In the rows, 128 means zero.
One turn sends every row of this set to another row. A few are shown first. Where does it send the rows asked after them?
Q_14: [107 119 123 128 141 118 139 128 133 136 146 133 142 114 110 142  91 132]
Q_827: [130 118 129 164 141 109 144 135 138 148 147 126 119 110 125 152 105 120]
Q_272: [118 143 122 128 150 110 148 123 128 150 162 132 158 114 113 141 109 128]
Q_612: [113 121 123 127 122 119 139 126 142 167 121 115 151  93 116 150 103 125]
Q_124: [165 136 105 136 132 132 130 148 123 149 116 144 159 140 133 140  87 126]
Q_667: [119 144 103 122 150 100 134 128 135 166 134 145 170 102 123 144 116 130]
Q_601: [132 142 122 133 167 111 129 133 142 162 118 145 130 105 136 137  79 123]
Q_460: [181 138 113 155 143 123 133 149 146 161 107 127 145 115 125 143  93 120]
Q_340: [171 130 107 170 135 135 132 152 139 153 109 132 145 115 122 148  92 126]
Q_2: [179 122 126 133 132 117 143 147 130 147 129 121 154 132 131 139  96 119]
Q_888: [172 134 109 168 142 135 131 150 128 137 122 139 136 122 116 149  93 125]
Q_845: [128 144 123 145 140 135 132 129 131 175 109 130 127  89 132 153  88 122]
Q_214: [129 138 125 145 142 104 109 130 114 145 143 130 166 102 103 145 130 129]
Q_148: [126 129 129 135 150 110 109 139 124 154 121 128 178  82 114 135 108 136]
Q_808: [119 137 137 150 133 131 119 132 115 154 139 114 170  95 104 140 108 133]
Q_821: [169 149 120 170 137 116 156 129 131 141 109 130 173 102 119 148 105 119]
Q_417: [128 131 142 137 154 103 122 135 131 149 147 117 172 106 109 127 108 130]
Q_817: [107 121  99 137 126 107 126 129 135 150 128 140 149 109 114 155 115 130]
Q_36: [122 146 119 107 142 105 131 118 140 164 128 129 146 110 115 144 104 120]
Q_683: [164 143 120 169 149 119 155 134 127 123 115 141 171 105 119 142  93 126]
Q_886: [171 159 124 159 145 120 155 125 126 139 109 133 170 103 118 145  98 118]
Q_495: [127 144 110 162 131 118 131 127 130 167 128 135 121 111 124 163 114 115]
Q_735: [174 112 113 135 130 123 130 155 123 147 107 135 160 109 138 146  95 128]
Q_338: [138 115 122 145 161  97 129 140 134 141 128 146 123  90 134 149 100 126]
Q_983: [169 155 123 160 153 121 152 128 121 128 111 142 169 101 118 144  93 123]
Q_19: [183 135 123 155 151 131 134 146 126 135 126 132 130 114 116 146  93 122]
Q_37: [126 122 130 122 146 113 144 131 125 154 138 125 162  70 121 149 111 133]
Q_829: [117 152 120 140 146 117 109 131 126 162 130 131 177 113 109 132 105 132]
Q_578: [114 134 104 137 137 120 132 129 112 150 138 145 160  85 115 159 120 135]
Q_290: [107 132 123 136 138 130 151 131 134 164 141 123 169  97 119 139  93 136]
Q_962: [180 132 112 134 126 121 129 141 109 142 125 136 147 125 126 155 114 118]
Q_420: [169 128 124 139 122 148 137 145 109 144 123 125 149 119 126 149  88 125]
Q_390: [164 142 116 175 141 113 156 134 132 131 113 137 174 109 119 145 101 123]
Q_335: [122 126 123 109 146 114 126 123 119 139 127 138 139  84 113 152 102 131]
Q_706: [190 139 121 145 152 120 130 146 133 148 114 129 136 107 121 147  97 119]

Q_612 -> Q_817
Q_821 -> Q_390
Where do these go?
Q_601 -> Q_845
Q_124 -> Q_420
Q_460 -> Q_340
Q_829 -> Q_808
Q_272 -> Q_37

